In the data rows, the value 128 means zero.
Here are some points:
array([134, 140, 188, 194, 155, 131, 182, 164, 197, 128, 137, 176, 185, 161, 158, 146, 170, 179, 149, 167, 152, 191, 173, 143])
array([137, 134, 173, 194, 179, 131, 185, 167, 197, 128, 140, 191, 170, 182, 146, 149, 158, 188, 143, 152, 155, 164, 176, 161])
array([128, 134, 182, 194, 155, 140, 188, 170, 197, 131, 137, 191, 179, 173, 158, 143, 161, 167, 152, 164, 149, 176, 185, 146])
array([128, 134, 182, 197, 170, 140, 188, 149, 194, 131, 137, 191, 167, 185, 152, 143, 164, 173, 158, 155, 161, 179, 176, 146])
array([137, 152, 131, 191, 173, 149, 185, 140, 182, 143, 134, 164, 161, 167, 170, 155, 128, 179, 176, 146, 158, 188, 194, 197])
array([197, 140, 188, 134, 149, 170, 167, 173, 137, 179, 128, 164, 182, 146, 176, 143, 155, 158, 152, 191, 131, 194, 185, 161])
array([194, 170, 167, 128, 149, 191, 161, 152, 131, 197, 188, 134, 146, 179, 173, 185, 155, 176, 137, 164, 143, 140, 182, 158])
array([161, 191, 188, 152, 176, 158, 128, 140, 164, 134, 182, 131, 137, 146, 170, 197, 173, 143, 179, 167, 185, 149, 155, 194])
array([194, 176, 140, 131, 137, 191, 152, 158, 128, 197, 188, 155, 149, 179, 143, 146, 134, 173, 185, 167, 161, 164, 170, 182])
array([128, 131, 185, 197, 167, 137, 194, 176, 188, 134, 140, 191, 179, 182, 155, 149, 158, 170, 146, 173, 152, 161, 164, 143])
array([194, 188, 140, 128, 137, 191, 143, 152, 131, 197, 185, 155, 149, 176, 182, 161, 134, 164, 167, 173, 158, 146, 170, 179])
array([194, 188, 137, 134, 155, 191, 179, 161, 128, 197, 182, 131, 140, 143, 158, 170, 149, 185, 164, 146, 167, 173, 176, 152])
array([131, 128, 185, 197, 161, 137, 188, 179, 194, 134, 140, 191, 146, 170, 158, 173, 164, 176, 155, 149, 167, 143, 182, 152])
array([161, 194, 164, 128, 158, 191, 146, 143, 152, 137, 176, 131, 149, 167, 188, 182, 179, 170, 185, 155, 197, 134, 140, 173])
array([149, 197, 164, 146, 161, 173, 128, 158, 170, 155, 176, 137, 140, 143, 182, 188, 167, 131, 185, 179, 191, 152, 134, 194])
array([143, 137, 194, 188, 134, 131, 173, 158, 176, 149, 161, 182, 197, 164, 155, 152, 146, 170, 140, 167, 128, 191, 179, 185])
array([149, 143, 161, 176, 146, 134, 167, 194, 188, 140, 137, 197, 173, 170, 155, 131, 185, 152, 158, 182, 128, 179, 191, 164])
array([131, 137, 173, 194, 161, 146, 164, 170, 197, 128, 134, 185, 191, 182, 167, 143, 149, 179, 158, 155, 152, 188, 176, 140])
array([173, 131, 140, 152, 182, 149, 164, 179, 176, 188, 170, 194, 191, 185, 137, 134, 146, 161, 143, 158, 128, 197, 167, 155])
array([173, 194, 134, 143, 158, 197, 149, 152, 128, 182, 191, 137, 131, 164, 170, 188, 146, 167, 185, 155, 176, 140, 161, 179])
10 more points follow, each with its number after it:
array([191, 182, 137, 134, 149, 194, 164, 152, 128, 197, 188, 131, 173, 161, 185, 140, 146, 179, 158, 176, 170, 143, 155, 167]) 0
array([155, 197, 167, 137, 176, 161, 128, 152, 173, 140, 182, 131, 143, 158, 188, 191, 179, 164, 185, 146, 194, 149, 134, 170]) 1
array([197, 188, 137, 131, 176, 185, 140, 161, 128, 194, 191, 143, 164, 152, 158, 179, 146, 182, 167, 155, 149, 170, 134, 173]) 2
array([179, 197, 131, 140, 146, 194, 149, 173, 128, 185, 191, 134, 152, 137, 170, 188, 158, 161, 176, 155, 167, 143, 164, 182]) 3
array([134, 128, 188, 194, 167, 131, 182, 158, 197, 143, 140, 191, 173, 176, 155, 152, 164, 179, 146, 161, 149, 185, 170, 137]) 4
array([137, 143, 191, 194, 164, 140, 182, 170, 188, 128, 146, 185, 197, 176, 152, 134, 161, 173, 131, 155, 158, 179, 167, 149]) 5
array([152, 197, 158, 164, 173, 176, 128, 140, 170, 143, 179, 137, 131, 134, 155, 188, 167, 161, 185, 182, 191, 146, 149, 194]) 6
array([152, 191, 173, 146, 167, 161, 128, 143, 182, 158, 170, 137, 131, 149, 179, 194, 155, 164, 185, 188, 197, 134, 140, 176]) 7
array([152, 146, 188, 191, 155, 128, 161, 149, 185, 158, 140, 164, 194, 143, 137, 134, 173, 179, 176, 167, 131, 197, 170, 182]) 8
array([128, 140, 176, 185, 167, 143, 173, 161, 194, 131, 134, 179, 197, 182, 149, 146, 158, 188, 152, 164, 155, 191, 170, 137]) 9
Which two of these numbered points are nearest to each point below, looking only along the 2 directions in which the first points spread most? Their numbers follow each, nearest first.
array([152, 197, 173, 143, 188, 182, 128, 164, 167, 137, 161, 131, 134, 146, 179, 194, 158, 140, 176, 170, 191, 149, 155, 185]) > 6 7
array([194, 188, 146, 131, 170, 185, 137, 140, 128, 197, 191, 134, 158, 179, 149, 173, 143, 155, 182, 167, 164, 176, 152, 161]) > 2 0
array([161, 197, 173, 158, 167, 164, 137, 152, 170, 131, 176, 128, 143, 140, 179, 182, 149, 155, 194, 185, 188, 134, 146, 191]) > 7 6
array([128, 134, 185, 188, 164, 140, 197, 173, 194, 137, 131, 182, 179, 161, 152, 143, 167, 176, 158, 155, 149, 191, 170, 146]) > 4 5
array([131, 137, 164, 194, 161, 140, 185, 182, 197, 128, 149, 191, 188, 176, 155, 146, 170, 179, 134, 158, 152, 173, 167, 143]) > 4 5
array([161, 197, 182, 140, 155, 194, 128, 137, 188, 158, 176, 143, 134, 152, 170, 167, 173, 146, 179, 164, 191, 131, 149, 185]) > 6 7
array([131, 134, 185, 197, 170, 137, 188, 182, 194, 128, 140, 191, 173, 179, 146, 143, 158, 167, 149, 161, 155, 164, 176, 152]) > 4 5
array([188, 197, 131, 143, 170, 191, 164, 149, 128, 185, 194, 134, 137, 140, 179, 182, 161, 155, 173, 167, 158, 146, 152, 176]) > 3 2
array([173, 164, 149, 197, 137, 167, 158, 194, 179, 170, 176, 161, 188, 152, 146, 131, 155, 185, 128, 134, 140, 143, 191, 182]) > 8 9
array([128, 137, 170, 197, 191, 131, 173, 164, 194, 134, 140, 179, 176, 182, 149, 155, 161, 167, 146, 152, 158, 185, 188, 143]) > 5 9
array([140, 164, 158, 155, 179, 185, 134, 131, 194, 188, 146, 182, 167, 152, 137, 173, 161, 176, 143, 149, 128, 170, 191, 197]) > 8 9
array([134, 131, 185, 194, 173, 128, 188, 164, 197, 137, 140, 191, 143, 182, 152, 179, 167, 161, 146, 170, 176, 155, 158, 149]) > 9 5
array([137, 128, 185, 197, 167, 140, 188, 182, 191, 134, 131, 194, 173, 161, 164, 170, 158, 149, 146, 179, 176, 143, 152, 155]) > 9 5
